Each row has a name. Each question is about the rows just above it.

[-2.01,-5.51,-0.24,-2.01,-0.24,-3.28]  nol
[+0.50,-1.50,-1.50,-0.10,-0.10,-0.10]  getu
[+8.22,+2.60,+0.78,+7.05,+3.86,+7.05]  sipu
[+0.50,+0.43,+0.58,+0.99,+3.93,-0.10]  vesi
Where do [+0.50,+0.43,+0.58,+0.99,+3.93,-0.10] appear?	vesi
Repeated in sipu:	[+7.05]
Whose row is [-2.01,-5.51,-0.24,-2.01,-0.24,-3.28]?	nol
Whose row is [+8.22,+2.60,+0.78,+7.05,+3.86,+7.05]?	sipu
Whose row is [+0.50,-1.50,-1.50,-0.10,-0.10,-0.10]?	getu

[+6.18,+6.18,+2.63,+6.18,+0.09,+6.18,+4.79] = dobuv
[+0.07,+6.18,+0.53,+2.45,+0.53,+0.12,+4.48] = Zezu
[+0.67,+6.27,+3.02,+3.69,+1.09,+3.80,+5.55] = vesi
[+6.18,+6.18,+2.63,+2.45,-0.03,+6.18,-0.03] = vasu
Repeated in Zezu:	[+0.53]
Which value appears more than once in dobuv?	[+6.18]
Whose row is [+0.67,+6.27,+3.02,+3.69,+1.09,+3.80,+5.55]?	vesi
Whose row is [+6.18,+6.18,+2.63,+6.18,+0.09,+6.18,+4.79]?	dobuv

[-4.49,-0.31,+3.71,-2.95,-1.73,+0.41,+1.87,+1.87,+1.87,+2.99,-1.54,+1.87,-2.73,-4.76] = sipu
[-4.58,+0.16,+1.59,-1.32,-0.45,-0.38,-0.67,+2.89,+1.32,+3.04,+3.48,-0.08,+2.79,-0.82] = vesi
[-4.60,+0.19,+1.59,-1.30,-0.42,-0.34,-0.65,+2.85,+1.31,+3.03,+3.47,-0.11,+2.77,-0.80] = getu
[-5.38,+0.21,+1.92,-1.63,-0.56,-0.39,-0.91,+3.29,+1.31,+3.55,+3.88,-0.04,+3.05,-1.12] = Foru
[-0.01,-0.07,+0.31,-0.25,-0.16,+0.07,-0.48,-0.09,-0.81,+0.02,-0.63,+0.27,-0.68,-0.49] = denar
[-6.27,+0.21,+2.35,-1.92,-0.71,-0.41,-1.22,+3.89,+1.29,+4.09,+4.33,+0.03,+3.36,-1.50] = dobuv
[-2.88,-0.30,+2.60,-2.09,-1.21,+0.33,-3.06,+1.22,-4.07,+1.92,-1.51,+1.41,-2.31,-3.46] = rak
[-2.57,-0.26,+2.37,-1.89,-1.13,+0.32,-2.82,+1.05,-3.80,+1.74,-1.48,+1.31,-2.23,-3.19] = vasu
[-0.04,+0.01,-0.04,+0.03,-0.01,-0.01,+0.03,+0.03,+0.09,+0.03,+0.12,-0.01,+0.08,+0.01] = nol
[-4.60,+0.19,+1.59,-1.30,-0.42,-0.34,-0.65,+2.85,-0.19,+3.03,+3.47,-0.11,+2.77,-0.80] = fimi
The value that sipu holds more than once:	[+1.87]
Whose row is [-0.04,+0.01,-0.04,+0.03,-0.01,-0.01,+0.03,+0.03,+0.09,+0.03,+0.12,-0.01,+0.08,+0.01]?	nol

[-0.51,+0.93,+1.00,-1.55,+5.18,-2.18]  famu
[+0.31,+5.74,-3.16,-2.27,+2.28,-0.03]  Foru
[+1.28,-0.85,-2.59,-0.73,+4.08,-0.63]  getu
[-0.86,-3.38,-4.71,+5.79,-0.21,+2.45]  rak
[-4.90,-4.90,-4.75,-4.90,-1.09,-6.13]  vesi
[-3.26,-3.26,-8.15,-2.59,-2.48,-3.08]  nol
Repeated in vesi:	[-4.90]
Repeated in nol:	[-3.26]
Whose row is [-0.86,-3.38,-4.71,+5.79,-0.21,+2.45]?	rak

[-0.93,-5.11,+1.96,+0.39,+3.74,+1.96,+1.81,+0.03,+1.80,+0.33,-0.37,+2.66,-0.70,+2.32,-2.40,-1.93,-2.26,-0.06,-0.49,+1.38,+0.22,+1.96,+2.67,-1.70,+1.96,-5.11] = rak
[-0.93,-5.11,+1.96,+0.39,-0.93,-3.23,-0.93,+0.03,+1.80,+0.33,-0.37,+2.66,-0.70,-0.93,-2.40,+0.73,-4.79,-0.26,-3.63,+3.22,+0.97,+0.79,-2.26,-1.65,+3.07,-0.32] = sipu
[-2.56,-0.37,-0.56,-0.37,-5.89,+2.95,-1.73,-0.37,+0.50,-2.37,-2.88,+2.69,-3.25,-0.37,-1.37,-0.37,+0.76,+6.63,+2.74,-0.37,-1.02,-1.56,-0.62,-0.80,+0.09,-0.69] = Zezu
Repeated in Zezu:	[-0.37]
The value that sipu holds more than once:	[-0.93]
Whose row is [-0.93,-5.11,+1.96,+0.39,+3.74,+1.96,+1.81,+0.03,+1.80,+0.33,-0.37,+2.66,-0.70,+2.32,-2.40,-1.93,-2.26,-0.06,-0.49,+1.38,+0.22,+1.96,+2.67,-1.70,+1.96,-5.11]?	rak
Whose row is [-0.93,-5.11,+1.96,+0.39,-0.93,-3.23,-0.93,+0.03,+1.80,+0.33,-0.37,+2.66,-0.70,-0.93,-2.40,+0.73,-4.79,-0.26,-3.63,+3.22,+0.97,+0.79,-2.26,-1.65,+3.07,-0.32]?	sipu
[-2.56,-0.37,-0.56,-0.37,-5.89,+2.95,-1.73,-0.37,+0.50,-2.37,-2.88,+2.69,-3.25,-0.37,-1.37,-0.37,+0.76,+6.63,+2.74,-0.37,-1.02,-1.56,-0.62,-0.80,+0.09,-0.69] is in which row?	Zezu

[+2.88,-0.91,+4.05,+5.54,-1.03,-1.03] = sipu
[-1.26,-5.25,+2.60,-1.26,-1.26,+2.60] = rak
[-3.19,-3.19,-3.76,-3.76,-3.19,+1.03] = dobuv
Whose row is [-1.26,-5.25,+2.60,-1.26,-1.26,+2.60]?	rak
The value that sipu holds more than once:	[-1.03]
The row with [+2.88,-0.91,+4.05,+5.54,-1.03,-1.03] is	sipu
Whose row is [-3.19,-3.19,-3.76,-3.76,-3.19,+1.03]?	dobuv

[-2.45,-0.82,+3.95,+2.07,+3.27,+1.27,+1.06,+1.27,-7.34] : vasu
[+3.27,-0.82,+3.27,+2.07,+3.27,+2.06,+1.06,+2.06,-7.34] : dobuv
[+2.06,-0.82,+3.95,+2.07,+3.27,+1.27,+2.06,+2.06,-7.34] : famu
Repeated in famu:	[+2.06]
Whose row is [-2.45,-0.82,+3.95,+2.07,+3.27,+1.27,+1.06,+1.27,-7.34]?	vasu

